[[ 51.3  -7.0  11.3 -41.8  19.4]
 [ -3.2 -37.6  22.5 -15.1 -10.5]
 [  0.1  -0.3   1.3   2.2   0.6]] --> 1.3

[[ -6.3  -1.0  41.1  28.4]
 [ -1.1  -7.6  54.4  42.6]
 [ -1.7 -52.2 -15.9 -21.4]] --> -52.2

[[-31.4  32.8 -31.7  29.2 -28.7 -29.9  49.2]
 [ 21.2 -18.4  19.9 -16.1  18.2  19.2 -28.7]
 [ 23.0 -15.4  20.0 -13.6  18.9  20.2 -26.2]] --> 18.9

[[ -2.4  -1.6  -3.7  -7.9]
 [ 16.9 -16.3  -9.1  47.4]
 [ -9.1 -31.7  22.4 -29.7]] --> -31.7

[[ 36.3  17.8  50.3 -29.3]
 [-38.7 -19.7 -45.5  36.0]
 [-31.7 -32.9 -53.4  15.3]] --> -32.9

[[  9.2  -2.8 -25.3 -19.2  -9.8   0.8  -8.0]
 [ 35.9  -7.5  28.7   9.1   4.5  44.9 -11.0]
 [ 16.6   2.1 -48.4 -14.8 -18.4  23.3  12.4]] --> -18.4

[[ 48.6   3.8  16.5  -8.8 -30.4 -33.6   2.2]
 [ 13.6  -1.5 -14.9  35.1   1.4  -1.9 -30.6]
 [  8.2  -6.4 -20.6  37.9 -25.6 -19.6 -29.2]] --> -25.6

[[-24.2  -1.9  -3.0  38.0  52.5  -6.0]
 [-16.2  -6.9  17.7  10.9 -20.4   5.5]
 [  4.9   1.2  -8.6 -18.5 -13.2  11.1]] --> -18.5
---
[[ -2.1   0.7   4.2  22.8  -1.3 -44.0]
 [ -1.3   1.4  -0.3  13.2  -1.2  -7.3]
 [  0.8  -0.3  -3.7 -22.1  -1.0   5.1]] -> 0.8

[[  6.7  11.9   3.0 -22.0   0.3]
 [-11.9 -55.8  18.3  33.2 -49.2]
 [ -4.4   3.3   2.3 -25.2  10.7]] -> -4.4

[[-11.0 -24.0   5.7  46.0 -11.6]
 [-11.9   0.0 -43.1  53.6  34.2]
 [  0.0   9.7   0.0  46.3  44.1]] -> 0.0

[[-23.5 -45.1   9.2   1.5]
 [ -7.5 -20.2  -8.2   6.8]
 [-54.7  52.4  56.8 -45.4]] -> -54.7

[[  4.2  16.6  -5.6 -38.1]
 [ 13.0   9.0  12.2  52.4]
 [ -1.7 -13.8  16.6  37.3]] -> -1.7

[[ 41.0   5.5  56.6  -0.5   6.7  -8.4  11.1]
 [ -4.6   3.5   4.7   0.4  -2.0  -0.1  -4.1]
 [  2.4   4.4 -18.9   0.5  -3.6  -2.0 -28.8]] -> 2.4

[[  5.3 -18.3 -45.5   0.9 -39.3  15.1]
 [-25.3   1.4   1.2  -0.6  19.6 -13.5]
 [  8.7  16.7  -7.9 -43.8  44.4  -6.4]] -> 8.7

[[  6.7 -12.4   1.3  -6.9 -17.4 -39.9  15.9]
 [-16.3 -10.6  19.8  -3.0  -7.0  20.6 -41.0]
 [ -6.7  26.8  -7.2  33.0 -27.0  18.6  57.1]] -> -6.7

[[ -1.3  -1.8   6.5  -2.7]
 [-27.1   5.6  35.0 -45.4]
 [-16.6  -3.8  29.1  -5.0]] -> -16.6
---
[ 49.6 -24.5  46.4 -17.8] yields -17.8

[[ 28.3 -27.4  -1.8 -19.5   8.6   2.7]
 [ -6.5  18.7  16.5  -7.6 -46.3  14.8]
 [-18.9   5.6  -6.6   5.5  -5.1  17.8]] yields -27.4

[[-12.4  21.9 -25.5 -21.4]
 [-28.6  53.3 -45.0 -15.5]] yields -28.6

[[ 10.1  43.6  -5.1   3.0  17.9]
 [ 17.5  48.8 -13.4   2.0  14.0]
 [ 20.8  49.9 -17.6  -0.8  14.0]] yields -13.4

[ -5.4  -7.6 -41.0  49.6 -18.3 -20.9  25.8] yields -20.9

[[-46.6  47.6 -32.7  13.2  17.7 -38.7]
 [ 55.8   7.2 -26.2  -1.0   8.0   2.9]] yields -38.7

[[ 46.6  -2.1  -0.2  26.1 -50.5 -20.6]
 [  2.0 -19.2  -4.5  -1.4   2.0  24.3]] yields -20.6

[ 12.3 -44.5 -13.8   9.9  19.1  -7.2   6.7] yields -13.8

[[ 50.0  28.3  13.0  19.3  10.0]
 [-31.4   3.6 -10.0 -20.4 -21.4]] yields -21.4
---
[[ 5.6  1.7  7.1  7.1 41.8  1.9]
 [-0.9  1.3  5.6 -5.0 35.1  0.1]] result: -5.0

[[-34.3  11.7 -23.5 -30.5]
 [ 18.3  -6.4   4.3  48.9]
 [-37.6  12.8 -34.4   1.1]] result: -6.4

[[-26.5   7.8 -10.1  -5.5 -46.1  -6.1  -3.2]
 [  1.2  13.8  -0.5 -24.9 -23.3  29.5   0.3]
 [  5.1   6.2  12.0 -29.8  -2.3  11.8  -0.5]] result: -23.3

[[24.7  3.2  6.2 16.2]
 [30.3  0.3 16.3 46.6]] result: 0.3

[[ 16.7  -7.5  -6.2  12.4 -11.2  12.0]
 [-11.0  25.4   9.3  -3.6  38.2   0.0]
 [ 10.9  34.8 -18.6  18.9  41.7  23.4]] result: -3.6

[[-28.9 -11.4  15.7 -23.5]
 [ -5.3  -0.1  -0.6  57.3]] result: -0.1

[[ 17.2  -6.6  14.6 -23.1]
 [ 35.6 -14.2 -34.8 -48.2]
 [ 14.4  17.8 -26.4  -4.1]] result: -14.2
